In the data rows, the value 128 means zero.
Some points, each followed by its number:
Array([ 84,  75,  88, 129,  99, 120, 100,  80, 108, 118,  86, 112, 101,  88,  89, 112,  95,  99, 126,  92,  95,  91,
       106]) 0
Array([106, 108, 142, 202, 154, 208, 226, 209, 160, 241, 165, 241, 220, 205, 185, 243, 139, 218, 193, 145, 220, 154,
        95]) 1
Array([177, 169, 183, 149, 147, 124, 131, 202, 163, 106, 187, 134, 163, 203, 183, 169, 207, 143, 121, 205, 134, 175,
       163]) 2
Array([ 94,  91, 100,  96,  95,  84,  84, 117,  97, 101, 103,  93,  84, 130, 108,  93, 125,  82,  94, 117,  80,  99,
        88]) 3
Array([129, 145, 102,  90, 172, 133, 121, 104, 110, 135, 162, 138, 117,  95, 151, 143, 106, 118,  82, 142, 153,  84,
       105]) 4
Array([119, 111, 126, 129, 136, 122, 138, 128, 110, 154, 119, 151, 136, 122, 127, 149, 127, 153, 123, 148, 129, 120,
       161]) 5
Array([104, 121, 105,  88, 147, 109, 140, 141,  78,  98, 123,  91, 123, 144, 141,  87, 138, 164,  88, 155, 135, 110,
       172]) 6
Array([128, 121,  87, 150, 118, 153, 170, 155, 155, 187, 142, 185, 168, 152, 126, 188, 148, 165, 137, 116, 164,  99,
       126]) 7
Array([111, 105, 117, 142,  89, 136, 110, 126,  95,  75, 120,  76,  93, 112,  96, 101, 137, 143, 123, 148,  86,  99,
       154]) 8
Array([113, 107, 119, 181, 144, 198, 218, 200, 152, 233, 109, 230, 215, 204, 175, 233, 132, 210, 138, 133, 210, 114,
       145]) 9
Array([106, 112, 145, 208, 151, 196, 121, 163, 140, 111, 168,  91,  82, 163, 143, 146, 168, 120, 198, 167, 153, 159,
       129]) 10
Array([ 89,  78,  92,  91,  95, 105, 123, 105,  74, 140,  71, 138, 123, 113,  84, 134,  68, 116,  70,  88, 119,  88,
       101]) 11
Array([134, 123, 109, 127, 150, 118, 144, 142, 165, 137, 143, 134, 117, 141, 136, 135, 149, 135, 143, 148, 132,  99,
       102]) 12
Array([193, 186, 174, 197, 185, 117, 144, 244, 189, 131, 221, 121, 159, 255, 240, 209, 219, 187, 180, 229, 109, 201,
       174]) 13
Array([180, 171, 151, 183, 168, 127,  93, 233, 166,  70, 237, 107, 124, 204, 190, 222, 233, 178, 121, 255, 142, 153,
       184]) 14
Array([ 98,  91,  94, 119,  82, 108, 117, 121, 132, 119, 102, 108, 100, 135, 116, 107, 129, 121, 122, 114,  94,  97,
       123]) 15
Array([180, 197, 122, 100, 227, 178, 108,  85, 129,  70, 195, 135, 108,  98, 220,  56, 113, 102, 157, 164, 213, 124,
       105]) 16
Array([103,  94, 109, 103,  90,  94,  98, 104,  88, 103,  99, 110,  88,  96,  80, 110, 111, 127,  86, 135,  80,  93,
       139]) 17
Array([177, 171, 183, 141, 139, 133, 132, 133, 165, 109, 124, 137, 161, 128, 120, 104, 143,  78, 129, 141, 120, 171,
       166]) 18
Array([111, 108, 119, 113, 112, 124, 141, 131,  97, 160, 116, 156, 142, 131, 112, 155, 140, 132, 107, 135, 136, 111,
        99]) 19
Array([113, 105, 130, 188, 135, 182, 125, 137, 123, 140, 152, 143, 128, 106, 109, 143,  84, 120, 178, 139, 135, 139,
       110]) 20
Array([191, 186, 196, 151,  96, 137, 147, 136, 178, 127, 101, 145, 182,  85, 109,  84,  86, 100, 160,  79, 108, 203,
       169]) 21
Array([ 93,  88,  93,  99,  98, 113, 129, 148, 110, 145, 141, 145, 127, 142, 122, 151, 159, 123,  83, 165, 120,  85,
       130]) 22
Array([117, 114, 123,  97, 141, 100,  89, 138, 106,  80, 112,  69, 105, 154, 139,  98, 141,  81, 106, 123, 130, 128,
        97]) 23
Array([110, 102,  89, 144, 101, 132, 121, 101, 138, 128, 126, 127, 110,  98,  85, 132, 130, 114, 126, 121, 102,  87,
       105]) 24
Array([ 83,  86,  92, 120, 108, 111,  93, 121,  96,  85, 116,  90,  76, 111,  97,  97, 130, 125, 102, 141,  92,  74,
       138]) 25
Array([151, 164, 142,  91, 190, 150, 155, 154, 124,  94, 167, 102, 139, 156, 180,  88, 154, 179, 116, 177, 177, 138,
       187]) 26
Array([ 82, 101,  82,  90, 132, 102, 123, 127, 116, 146,  94, 130, 128, 158, 138, 117, 128, 111, 122,  99, 125, 102,
       109]) 27
Array([117, 129, 124, 153, 158, 144, 143, 145, 105, 127, 135, 120, 126, 145, 149, 116, 141, 171, 146, 162, 144, 123,
       177]) 28
Array([129, 126, 105, 151, 120, 143, 137, 183, 141, 153, 172, 153, 136, 181, 167, 154, 193, 132, 144, 190, 132, 125,
       119]) 29
Array([106, 105, 109,  91, 131,  92, 117,  78, 135,  87, 121,  90,  84,  70, 113,  94, 125, 111, 110,  93, 112,  94,
        91]) 30
Array([ 92,  83,  99,  97,  90, 101, 117, 102,  99, 136,  82, 133, 116, 100,  78, 134,  90, 114,  86,  91, 110,  88,
       101]) 31
Array([134, 130, 146, 206, 157, 196, 123, 151, 145, 140, 153, 127, 122, 141, 155, 132, 118, 147, 224, 124, 160, 177,
       144]) 32
Array([ 83,  80,  96, 159, 108, 147, 142, 120, 115, 161, 110, 149, 143, 138, 110, 146,  98, 129, 167,  83, 139, 125,
        95]) 33
Array([120, 115, 127, 156,  98, 147, 116, 119, 108,  79, 120,  83, 109, 111,  75,  98, 122, 149, 144, 151, 101, 119,
       158]) 34
New points follow, each followed by the number of its nearest point above by angle, seen from the average point of the numbered points.
Array([118, 110, 122, 170, 130, 157, 130, 151, 108, 145, 130, 140, 129, 166, 147, 136, 159, 118, 173, 143, 124, 133,
        95]) 10
Array([155, 150, 161, 129,  97, 147, 163, 147, 140, 182,  98, 177, 162, 145, 120, 180, 121, 158,  65, 147, 156, 151,
       155]) 9
Array([122, 115, 128, 116, 125, 105, 110, 126, 110, 127, 121, 128, 111, 124, 109, 130, 138, 143, 102, 141, 112, 117,
       151]) 17
Array([117, 104, 113, 127, 129, 116, 128,  87, 142, 102, 119,  98,  95,  87, 122,  95, 130, 116, 133, 101, 117, 111,
       118]) 30
Array([124, 117, 129,  96, 133,  91, 118,  86, 136, 113, 111, 110, 110,  90, 121, 109, 122, 107, 114,  93, 117, 122,
       110]) 30
Array([121, 139, 108,  93, 162, 126, 123, 112,  92, 141, 144, 140, 125, 113, 153, 141, 121, 120,  88, 116, 149, 104,
       110]) 4
Array([ 91, 132, 114, 102, 128,  90, 146, 146, 102, 131, 109, 119, 131, 152, 124, 117, 142, 173, 106, 154, 105, 121,
       172]) 6
Array([ 64,  83,  64, 124, 110, 115, 133, 118,  82, 153,  78, 141, 136, 132, 107, 139,  95, 126, 134, 100, 133,  91,
       115]) 11
Array([139, 133, 143, 123,  91, 109, 148, 101, 165, 113, 137, 105, 130, 116,  96,  98, 151, 136, 157,  95,  90, 145,
       121]) 21
Array([ 72, 106,  87,  85, 106,  99, 123, 125,  74, 139,  83, 125, 121, 137, 101, 118, 118, 149,  87, 123, 115, 104,
       146]) 11
Array([125, 116, 129, 112,  90, 100, 140, 122, 156, 129, 127, 120, 112, 135, 118, 116, 138, 136, 146, 123, 106, 128,
       138]) 15
Array([114, 106, 120, 177, 125, 168, 120, 123, 126, 135, 134, 132, 122, 106, 116, 133, 114, 114, 174, 117, 124, 134,
       114]) 20
Array([165, 165, 172,  76, 189, 152, 119, 112, 148, 115, 182, 125, 153,  82, 172, 121, 110,  96, 103, 160, 176, 154,
       162]) 16
Array([144, 153, 131, 134, 180, 137, 158, 139, 178, 176, 150, 167, 161, 156, 176, 163, 159, 148, 172, 117, 167, 136,
       104]) 1
Array([138, 142, 145, 163, 168, 153, 164, 144, 126, 182, 146, 180, 163, 150, 157, 176, 106, 156, 156, 122, 157, 141,
       127]) 1
Array([118, 112, 125, 102, 133, 107, 124, 105, 129, 137, 115, 136, 119, 102, 118, 142, 122, 118, 110, 110, 115, 115,
       114]) 31
Array([137, 131, 144,  97, 135,  99, 114, 112, 122, 130, 129, 135, 121,  98, 110, 140, 125, 112,  75, 138, 118, 124,
       134]) 17
Array([156, 151, 163,  95,  82,  84, 120, 104, 142,  95, 121, 114, 142,  65,  65,  99, 129, 113, 115,  91,  68, 148,
       145]) 21
Array([146, 165, 107, 153, 193, 150, 151, 132,  97, 171, 166, 164, 149, 141, 185, 163, 119, 143, 153, 141, 178, 109,
       112]) 1
Array([141, 134, 145, 130,  98, 120, 137, 120, 127, 153,  83, 148, 137, 125,  99, 147, 103, 127, 127,  95, 130, 145,
       125]) 21
Array([137, 129, 146, 154, 117, 168, 183, 170, 124, 201,  99, 198, 184, 172, 148, 198, 111, 178, 102, 106, 181, 136,
       124]) 9
Array([117, 134,  87, 137, 158, 127,  93,  92,  92, 105, 139, 108,  92,  90, 145, 108, 101,  99, 129, 117, 147,  93,
       112]) 30
Array([157, 153, 161, 133, 108, 120, 115, 105, 150, 107,  81, 109, 149, 132, 113,  77, 100, 129, 155,  94,  97, 181,
       125]) 21
Array([159, 176, 103,  96, 201, 162,  79,  98,  97,  72, 177, 113,  84, 107, 196,  65, 106,  86, 129, 151, 189, 101,
        89]) 16
Array([101,  96,  98, 114,  96, 106, 115, 153, 130, 132, 146, 129, 114, 156, 137, 133, 163, 111, 109, 165, 109,  99,
       121]) 22
Array([176, 163, 121, 160,  96, 145, 185, 121, 201, 123, 182, 120, 103, 118, 103, 118, 189, 175, 184, 128,  99, 113,
       135]) 12
